In the rows, 128 means zero.
Each path below is one point turned by a fixed rotation once a step. After each direction that follows a path, write how fast that rotation turns it, in deg/step (0 if it stays still).
Each turn is a multiple of 5 degrees from 10 to 175, or 0.
Each row of a path follows its step; steps can be skipped.
Rotation 1:
step 0: [126 128 133 128 123 127 121 128 110 127 132 128 117 137 133 130 132 136
 130 130 127 121 123 129 135 121 127 126 128 130 136 119 135 131 121 124
 128 133 123 119 138 128 138 127 139 129 137 122 125 120 127 123 115 139
 140 126 134 130 117 153 139 129 132 121 132]
step 1: [124 120 126 122 129 138 133 121 113 139 130 129 126 125 130 130 128 138
 132 136 131 123 122 131 136 125 122 125 126 131 122 116 138 112 112 130
 123 138 131 127 140 132 128 132 136 125 126 142 125 126 115 123 120 121
 129 122 131 134 123 138 119 122 139 119 132]
step 2: [134 126 122 128 143 131 130 135 123 123 136 132 124 139 127 134 131 135
 120 129 128 122 125 123 136 131 128 124 135 123 124 133 144 115 118 129
 133 129 127 122 146 121 122 122 127 126 145 133 136 114 116 132 128 116
 124 125 137 122 128 132 125 129 137 121 126]
step 5: [124 124 129 125 135 116 126 128 123 122 143 129 124 137 134 140 120 125
 129 131 125 120 127 121 133 124 130 129 126 117 133 126 132 112 108 129
 121 133 127 125 133 129 128 138 136 125 137 130 132 120 123 129 128 124
 140 149 131 128 133 137 138 127 136 122 123]
step 6: [119 128 127 115 122 129 137 127 122 128 133 118 129 128 126 138 120 131
 128 129 132 137 121 130 134 115 123 120 129 123 128 127 137 120 114 111
 130 132 137 141 134 126 127 131 133 134 126 129 138 114 120 129 113 125
 137 128 140 115 137 131 131 124 132 126 124]
step 8: [130 120 128 120 120 126 128 133 122 130 135 123 121 120 135 132 128 127
 130 138 119 125 139 118 130 118 127 118 131 130 137 128 126 125 120 139
 120 122 128 127 135 138 127 125 134 115 135 130 137 122 121 132 119 132
 134 133 133 130 127 156 126 131 138 120 123]
step 9: [119 126 135 127 116 132 131 133 125 127 128 123 130 134 130 133 131 128
 128 128 116 129 129 129 125 120 132 113 127 132 118 132 134 120 112 127
 136 132 131 128 138 133 126 131 134 118 131 125 122 122 106 119 118 122
 130 133 137 124 127 132 122 127 151 129 133]
step 10: [123 125 138 131 128 126 128 133 124 124 131 135 135 130 118 137 129 132
 128 139 127 128 133 123 129 129 123 128 121 121 121 138 134 123 108 118
 138 130 128 121 133 128 144 138 123 127 143 130 131 109 118 133 125 127
 125 132 123 118 123 138 117 128 133 121 120]
step 11: [130 121 138 129 126 134 132 132 118 122 128 127 117 124 128 135 126 133
 136 139 133 128 129 131 135 127 129 124 126 136 146 142 125 125 111 124
 122 126 122 135 138 123 130 122 121 125 133 129 126 114 121 139 108 142
 131 129 133 120 126 133 126 124 128 123 127]
Directions:
[125 128 127 130 126 129 127 128 126 130 126 125 128 128 128 128 124 128
 128 126 128 129 128 130 128 125 129 128 129 126 125 128 130 129 131 125
 128 128 130 129 127 128 131 130 130 128 129 124 126 126 128 125 126 128
 127 127 127 129 125 127 127 129 127 129 128]	120
[129 128 128 127 127 126 127 126 128 127 128 130 129 129 128 130 129 126
 131 127 129 129 127 123 128 130 128 128 127 128 129 128 128 128 130 130
 127 130 128 126 126 128 133 129 131 130 132 126 131 128 127 128 130 127
 129 129 128 128 127 131 127 126 126 127 128]	145
[128 130 127 127 128 128 128 127 127 130 129 127 128 126 127 127 128 126
 127 128 130 129 127 131 131 128 130 125 124 128 128 126 130 131 128 127
 129 130 128 128 128 126 126 127 131 129 128 129 129 127 131 129 129 130
 131 130 128 131 130 130 129 126 126 126 129]	55
Rotation 2:
step 0: [118 120 122 142 131 114 127 123 133 119 132 124 125 129 141 125 139 130
 123 126 125 129 134 134 122 128 121 120 124 135 129 124 135 122 134 127
 128 127 125 111 116 130 141 127 125 120 125 128 122 131 133 136 124 131
 130 123 126 119 114 136 133 129 124 122 147]
step 2: [123 141 129 122 113 126 123 128 128 123 132 121 125 123 116 121 127 136
 116 126 138 133 139 136 132 129 135 129 129 124 118 122 115 132 120 131
 125 127 114 130 135 129 133 119 134 146 118 121 138 130 125 124 139 132
 119 131 127 119 126 118 128 125 124 129 126]
step 3: [127 141 122 137 126 116 129 122 130 139 129 128 125 120 135 120 126 146
 123 122 128 120 127 133 117 128 143 129 125 125 127 119 127 121 141 136
 125 120 139 125 128 119 126 134 126 128 122 131 120 131 130 131 122 130
 138 118 140 124 125 134 124 127 122 119 141]
step 4: [136 119 127 123 141 141 127 138 126 123 137 131 139 119 133 134 139 136
 126 130 127 131 120 133 118 138 120 119 133 131 136 126 126 134 127 132
 125 124 129 122 131 125 125 125 117 122 135 135 138 130 120 137 123 142
 119 118 133 124 133 127 137 121 127 114 121]
step 6: [123 129 128 127 117 120 115 117 123 133 138 138 128 127 122 122 127 131
 120 123 133 110 122 122 122 122 129 140 137 136 131 122 128 116 129 132
 115 125 131 138 128 120 119 129 141 130 130 136 125 133 140 127 141 126
 124 117 133 135 128 135 129 129 123 128 132]
step 7: [129 121 119 125 129 124 132 138 133 124 134 124 132 121 123 115 127 134
 122 134 128 114 128 130 127 139 129 128 122 124 125 126 116 138 124 138
 127 128 124 124 135 112 132 113 139 115 128 125 133 131 118 132 128 140
 119 127 124 116 121 120 128 121 137 120 128]
step 8: [127 142 135 128 123 132 136 113 123 131 126 128 132 120 136 129 137 130
 130 133 121 131 129 140 130 121 128 122 126 126 135 117 130 118 133 128
 128 144 141 108 128 132 137 128 122 118 124 120 121 123 121 132 130 135
 131 127 129 124 118 124 131 124 123 118 138]
step 10: [124 130 121 135 130 113 125 131 132 130 126 131 127 126 128 107 132 132
 127 124 144 130 132 130 123 139 125 138 141 130 120 128 121 133 123 121
 128 126 117 124 129 126 140 121 129 138 123 137 124 141 123 137 131 126
 124 128 121 118 118 114 128 135 133 128 128]
step 11: [127 150 119 140 115 137 127 124 129 124 133 129 132 127 123 125 133 129
 138 130 134 120 130 124 114 128 135 125 132 127 131 121 133 120 133 133
 129 130 133 124 140 131 114 119 134 119 120 122 125 133 128 138 132 125
 129 119 134 128 128 131 137 125 118 115 136]
Directions:
[127 129 129 127 129 128 129 125 128 125 129 131 127 128 126 129 126 129
 125 130 128 128 131 130 129 127 128 128 125 129 130 127 127 127 130 125
 127 127 126 130 126 129 127 127 127 128 127 129 127 128 129 127 130 124
 131 126 131 125 129 130 125 127 129 128 127]	115
Rotation 3:
step 1: [123 123 135 128 127 120 118 121 117 132 125 114 126 132 128 129 129 133
 136 126 114 120 125 121 126 125 131 122 132 134 113 124 128 124 118 131
 120 133 133 128 115 130 133 128 127 126 120 127 128 134 124 136 127 142
 122 128 120 120 143 138 122 128 112 127 132]
step 2: [126 133 124 125 132 143 117 135 127 141 129 129 132 140 141 124 127 121
 133 119 130 141 114 130 132 135 127 136 134 138 131 126 130 138 131 123
 130 130 130 131 136 125 128 127 125 128 131 126 137 115 123 133 129 136
 119 127 115 115 124 131 116 127 127 132 134]
step 4: [134 106 133 123 122 127 133 130 128 123 135 125 128 125 129 130 130 137
 131 127 127 131 112 123 127 132 120 133 119 130 130 141 114 130 136 121
 130 138 129 130 129 126 132 139 126 121 127 130 129 131 138 128 126 124
 113 125 122 125 133 110 134 124 120 126 124]
step 5: [115 128 134 128 123 134 114 126 125 130 137 140 135 124 126 147 131 129
 130 125 122 136 118 129 136 127 119 133 137 132 125 118 132 123 128 130
 134 125 125 121 130 124 139 125 116 134 121 127 128 143 129 128 129 123
 127 134 127 135 129 120 134 134 143 121 122]
step 6: [128 128 126 139 113 121 138 130 118 137 118 112 136 127 137 134 134 118
 120 126 125 132 126 121 131 117 123 122 125 126 126 129 117 132 122 138
 116 120 127 125 125 126 129 125 118 121 124 139 124 125 134 123 126 140
 130 131 120 127 130 130 131 128 137 117 128]
step 7: [137 140 130 127 125 126 114 116 120 127 137 127 125 119 127 112 116 121
 129 122 126 126 119 134 141 128 122 135 123 129 140 138 126 134 125 130
 121 127 130 139 136 122 134 120 121 131 119 130 132 119 122 125 124 131
 136 136 123 128 123 120 135 126 125 130 131]
step 9: [129 132 137 125 137 127 132 124 126 134 132 127 115 117 127 131 132 127
 132 134 128 129 128 124 131 124 147 126 121 136 136 131 114 135 133 123
 128 119 132 115 123 141 139 132 135 122 124 117 121 125 139 129 123 132
 118 134 130 127 122 117 133 124 134 126 137]
step 10: [121 132 131 123 127 132 121 130 121 125 133 134 121 134 122 138 128 128
 132 133 119 127 130 139 141 124 128 131 117 127 123 130 130 116 128 127
 123 118 120 128 135 145 126 129 127 118 135 127 131 128 121 134 125 132
 136 135 133 112 148 124 124 130 133 125 121]
step 11: [127 124 123 137 128 125 128 135 138 144 107 135 129 124 130 120 129 119
 124 116 129 131 138 127 137 118 120 133 131 138 128 131 124 133 134 134
 133 124 123 123 129 126 130 137 131 129 125 127 127 130 127 135 124 138
 136 118 132 119 143 123 129 129 125 132 140]
Directions:
[125 130 128 125 127 130 127 127 127 130 126 127 128 127 127 128 131 128
 127 128 129 129 127 130 131 127 130 129 129 127 129 129 130 129 128 126
 126 128 130 127 127 129 124 128 128 125 129 130 125 129 127 126 128 130
 127 128 125 127 129 130 126 129 131 127 128]	90
Rotation 4:
step 0: [125 132 128 126 135 142 120 126 131 130 132 126 131 127 143 138 128 119
 132 120 144 122 132 140 134 121 131 133 123 131 128 131 126 133 137 128
 130 120 134 117 134 134 114 130 123 117 130 130 133 132 128 117 129 128
 125 131 126 120 132 138 123 126 123 124 124]
step 1: [125 132 142 118 128 121 130 129 125 138 140 126 113 130 124 139 137 128
 126 128 131 135 140 120 115 120 123 132 122 128 129 131 132 131 130 134
 127 139 132 120 132 129 121 134 124 126 130 133 131 127 134 131 124 125
 120 125 128 131 139 141 126 136 123 129 133]
step 2: [112 125 133 125 128 119 124 128 132 113 129 122 137 130 128 128 115 122
 135 130 128 122 131 128 134 117 118 129 132 132 127 123 121 121 139 129
 129 134 126 116 138 131 132 131 120 127 132 126 127 127 131 125 118 137
 121 127 122 135 130 133 129 134 113 131 132]
step 3: [120 131 131 127 145 129 125 118 131 128 126 125 130 125 130 133 129 120
 132 124 127 128 133 119 132 142 126 125 132 123 141 124 125 129 120 133
 118 120 135 124 125 131 118 122 124 125 139 127 137 135 130 133 123 123
 122 139 122 126 136 144 123 131 118 124 127]
step 4: [120 134 120 123 124 123 127 129 132 128 130 132 124 127 136 135 120 121
 134 124 129 136 139 137 130 116 135 138 115 138 136 135 132 136 139 129
 127 125 127 126 134 130 126 127 126 123 138 138 135 120 129 125 126 116
 120 135 129 132 132 137 119 130 131 120 135]
step 6: [130 121 145 126 134 131 129 124 128 128 129 135 140 131 129 137 118 128
 133 120 127 121 137 128 121 122 125 130 126 129 133 125 122 133 129 135
 118 124 129 128 144 128 126 133 114 125 133 125 123 121 131 130 126 136
 119 138 129 131 125 139 127 125 113 125 132]
step 8: [117 126 119 124 133 126 129 122 132 120 133 136 134 121 132 129 129 128
 136 124 132 136 130 125 136 129 133 126 119 128 134 134 122 128 141 128
 131 126 124 120 141 125 124 137 127 119 127 127 134 126 136 120 125 124
 119 128 125 128 131 133 117 123 124 114 111]
step 9: [119 126 136 129 137 126 117 116 120 137 144 126 121 129 133 136 129 125
 132 129 129 125 149 128 122 129 127 128 121 133 135 138 127 133 122 125
 126 134 133 136 131 130 119 121 116 122 129 125 129 119 134 127 124 127
 129 121 129 130 132 129 132 129 123 120 129]
step 11: [115 131 128 117 130 122 125 120 129 125 129 123 143 129 121 136 133 133
 129 120 132 130 123 128 126 128 127 126 116 124 130 127 127 122 126 121
 122 120 142 122 130 131 110 128 116 128 130 123 134 134 131 125 121 135
 133 136 122 126 139 136 126 130 122 128 122]
Directions:
[127 126 128 128 127 128 130 125 128 128 127 127 126 126 128 132 128 125
 126 130 127 126 128 129 128 128 126 126 127 130 128 127 129 126 129 127
 126 128 126 125 129 128 128 130 128 132 128 126 131 127 127 129 132 129
 128 130 133 128 128 128 129 128 130 127 127]	0
[130 129 129 127 125 130 130 129 125 127 127 129 127 130 129 131 130 132
 128 128 128 126 127 128 129 127 126 128 130 129 130 130 126 127 128 127
 127 129 128 127 129 128 127 132 124 127 126 127 127 127 128 128 129 128
 130 127 128 128 130 129 131 128 128 131 131]	80
Rotation 5:
step 0: [122 130 129 130 132 134 142 126 126 122 127 131 127 129 124 143 131 142
 120 137 139 134 127 123 125 123 131 140 127 126 126 126 114 120 124 139
 122 120 123 134 121 122 128 120 127 128 135 114 124 127 140 123 125 131
 130 130 125 126 126 129 128 120 119 121 121]
step 1: [136 122 139 128 134 134 127 133 126 119 129 129 127 125 130 125 125 127
 134 125 120 126 138 128 123 121 116 126 135 127 141 127 127 123 135 123
 122 144 134 135 135 142 132 121 131 127 127 123 120 131 133 125 139 116
 122 137 136 121 133 128 128 133 133 138 126]
step 2: [139 125 125 122 124 119 111 125 126 127 131 126 117 130 122 135 129 137
 124 130 133 126 127 135 124 134 149 128 119 132 128 125 125 129 131 129
 122 129 113 120 131 132 124 133 120 135 118 136 127 128 128 133 132 117
 129 131 132 132 127 127 133 134 115 121 127]
step 3: [128 129 136 135 124 139 136 126 134 133 123 120 134 136 144 133 132 126
 125 123 129 126 130 126 137 134 130 112 138 123 132 125 135 115 126 118
 120 127 125 119 125 123 133 131 129 117 136 132 127 134 130 131 129 126
 130 122 112 126 129 125 136 124 120 130 127]
step 4: [125 138 129 115 127 133 132 128 117 131 119 135 131 127 134 124 124 117
 128 127 139 125 125 122 113 134 128 138 119 131 132 126 126 134 128 131
 131 132 138 127 119 133 131 136 121 140 130 133 137 122 125 130 143 139
 132 128 129 132 130 126 134 126 128 142 128]
step 6: [130 120 129 134 129 122 120 127 125 133 126 123 136 131 126 120 117 131
 128 115 122 126 130 129 125 144 118 129 134 138 126 123 131 124 130 136
 133 129 133 126 132 139 129 119 127 127 139 135 124 114 132 134 129 127
 118 118 135 130 123 120 128 120 135 114 131]
step 9: [122 131 114 126 128 131 130 125 128 134 132 127 117 128 124 124 113 140
 127 119 134 129 132 125 131 128 128 138 124 125 124 127 134 129 122 126
 112 131 134 129 122 121 130 132 137 145 130 129 135 133 136 120 130 128
 122 135 134 134 130 125 128 139 138 120 119]
step 10: [132 123 132 126 128 114 121 133 128 124 127 125 123 127 124 131 128 128
 139 138 130 116 137 127 144 121 128 134 142 126 129 126 134 126 129 131
 138 129 124 125 128 130 139 141 133 126 126 128 119 132 129 123 122 123
 120 125 117 127 125 129 126 119 132 143 132]
step 11: [119 123 125 125 128 121 121 133 123 122 124 125 136 130 130 130 126 125
 121 119 122 131 118 124 127 138 135 125 117 129 135 109 114 124 127 131
 130 130 126 136 120 118 118 125 132 130 125 130 125 122 122 137 126 124
 130 137 116 129 115 131 124 132 137 128 127]
Directions:
[131 126 130 128 131 126 126 129 128 124 131 129 129 127 129 127 126 127
 126 128 126 130 128 128 129 128 129 127 127 129 130 128 128 127 128 131
 127 129 130 127 129 130 126 128 129 129 128 123 126 125 128 128 127 126
 130 129 128 126 126 128 130 125 129 125 129]	70
[129 127 127 128 128 128 126 128 129 129 129 126 129 126 131 128 128 127
 127 127 129 128 127 126 129 130 131 127 127 127 128 123 127 128 127 127
 127 128 127 127 127 127 130 131 128 130 124 128 129 130 128 129 130 126
 125 127 127 123 128 129 130 126 128 132 128]	45
[130 128 130 130 128 129 128 128 130 129 129 127 130 128 127 128 126 126
 125 129 129 125 131 130 131 129 124 128 131 128 128 128 129 129 126 130
 129 129 127 128 128 129 128 125 127 128 128 128 128 130 124 127 128 127
 130 130 124 125 131 128 127 128 127 129 127]	155
[125 130 127 128 129 128 129 130 127 128 129 131 129 127 129 129 126 126
 131 127 131 127 129 127 128 125 127 128 128 127 131 128 127 128 130 131
 128 129 126 129 129 129 126 127 126 126 126 126 127 127 128 130 130 128
 127 127 124 130 128 127 129 128 129 131 129]	110
Rotation 6:
step 0: [122 122 138 131 140 134 133 132 125 133 130 145 130 141 129 134 129 123
 123 138 133 125 130 122 127 127 125 127 127 131 119 127 135 123 132 125
 121 126 123 120 133 140 129 115 120 128 126 137 126 128 123 126 116 119
 133 127 124 124 134 125 128 123 123 121 122]
step 1: [123 118 129 127 139 124 134 138 134 130 126 139 135 137 129 122 123 134
 128 139 125 130 127 131 131 126 115 124 139 123 128 125 127 122 130 128
 130 129 142 123 132 118 126 127 119 117 126 136 124 121 135 124 120 116
 131 131 125 130 134 127 134 134 128 132 120]
step 3: [126 120 135 135 141 122 132 128 137 138 125 126 112 133 123 129 129 117
 136 134 131 133 135 130 124 124 114 129 133 130 126 123 136 124 130 126
 125 120 116 128 129 125 129 122 125 126 122 132 128 129 124 128 136 127
 119 130 131 123 121 116 126 126 130 116 131]
step 4: [130 123 136 133 135 129 121 135 129 131 118 132 136 139 134 125 134 115
 133 126 127 125 127 132 114 126 123 128 124 123 131 119 125 108 139 130
 128 125 122 125 127 127 119 124 116 125 116 134 128 125 132 117 135 124
 125 128 130 128 129 128 133 133 131 124 126]
step 6: [126 120 120 131 132 119 139 133 128 132 120 136 117 131 131 127 125 121
 127 142 133 132 132 132 126 135 122 124 123 126 129 123 131 126 132 132
 130 127 137 126 140 123 130 121 134 131 132 138 121 126 141 131 133 117
 133 122 121 128 121 120 122 120 133 131 120]
step 7: [127 126 125 133 133 123 127 123 131 134 119 135 130 134 126 126 130 123
 133 139 138 129 134 116 128 136 120 126 131 123 129 118 132 124 135 126
 125 120 144 126 139 142 131 129 130 123 118 131 127 121 129 123 136 132
 128 127 132 132 126 130 123 137 143 123 128]
step 8: [127 130 129 131 132 122 133 121 128 128 122 132 123 133 116 129 130 120
 128 128 128 126 124 127 116 125 122 126 135 130 129 121 134 127 128 132
 136 111 127 125 135 135 126 129 126 117 121 125 126 119 131 116 121 131
 126 125 119 116 132 123 126 139 123 111 120]
step 9: [131 121 129 131 134 129 130 136 131 134 121 132 122 138 122 122 137 126
 131 128 128 127 128 129 124 132 129 135 118 128 126 127 122 114 129 128
 130 124 122 119 134 123 132 128 135 122 124 138 121 115 132 119 117 126
 119 125 121 110 121 132 130 126 127 132 120]
step 10: [121 128 130 126 133 124 121 136 128 134 130 131 138 131 132 116 120 130
 126 131 133 131 143 129 122 136 127 127 135 134 134 125 121 122 137 130
 125 124 129 114 136 129 129 128 135 130 130 140 115 119 128 119 129 132
 121 119 135 124 129 120 127 120 129 123 124]
Directions:
[128 128 128 129 129 133 131 125 130 129 128 129 126 126 129 129 128 129
 127 132 130 128 126 129 130 127 128 127 129 126 128 129 128 130 128 126
 127 125 131 129 130 129 129 129 127 127 128 126 129 127 132 128 125 129
 130 128 129 128 129 128 129 131 129 128 127]	60
